0: [4 3 3 3 5 4 5 2 3 3 4 3]
1: [4 4 3 4 3 3 3 7 3 3 2 4]
2: [5 4 4 7 5 6 5 2 3 5 4 4]
3: [4 3 3 3 4 4 4 2 3 4 3 3]
4: [4 4 3 3 3 3 3 3 3 3 2 4]
5: [5 5 5 8 5 4 5 4 4 6 4 4]
6: [4 5 8 5 5 4 6 7 3 5 6 3]
7: [4 3 3 2 3 4 3 8 3 2 2 5]
8: [7 7 4 6 5 6 4 2 6 5 6 6]
9: [4 3 5 2 3 4 3 3 3 2 2 4]
10: [5 5 4 9 4 4 4 3 4 8 3 4]
11: [5 4 4 9 6 5 5 3 3 9 5 4]
12: [5 5 5 6 7 5 4 2 6 5 8 5]
13: [4 4 4 3 3 4 3 5 3 3 3 6]
14: [6 5 4 5 6 5 6 4 9 5 2 5]
15: [4 3 3 2 4 4 4 2 3 2 3 3]
16: [4 5 6 4 5 5 5 3 5 3 5 4]
17: [4 3 4 2 3 4 3 4 7 2 7 4]
18: [4 5 5 2 5 4 5 5 3 3 2 4]
19: [4 3 3 9 9 4 7 2 3 2 3 3]
20: [4 4 3 3 4 3 4 9 3 3 5 3]

[5 3 4 3 7 7 7 3 8 5 9 4] 12 16 17 8 14
[4 3 3 3 9 5 6 2 5 7 9 3] 12 0 16 2 11
[4 5 5 6 5 4 5 3 3 1 4 4] 16 0 2 18 15
[4 3 3 6 5 5 5 2 4 6 4 3] 2 3 5 0 10
[6 6 9 6 7 6 7 8 5 6 9 6] 6 12 5 16 8
[4 3 4 2 3 4 3 3 5 1 9 3] 17 16 0 15 3
[4 4 4 3 3 4 3 5 3 3 3 6] 13 4 1 9 7
[5 4 4 5 5 5 6 3 4 1 7 4] 16 0 2 12 17
[7 6 4 6 7 8 7 5 7 5 3 6] 14 8 5 2 16
[4 3 4 2 3 4 3 9 4 1 3 7] 7 13 1 20 18
[4 3 4 2 6 3 6 2 3 3 5 3] 0 15 3 16 18
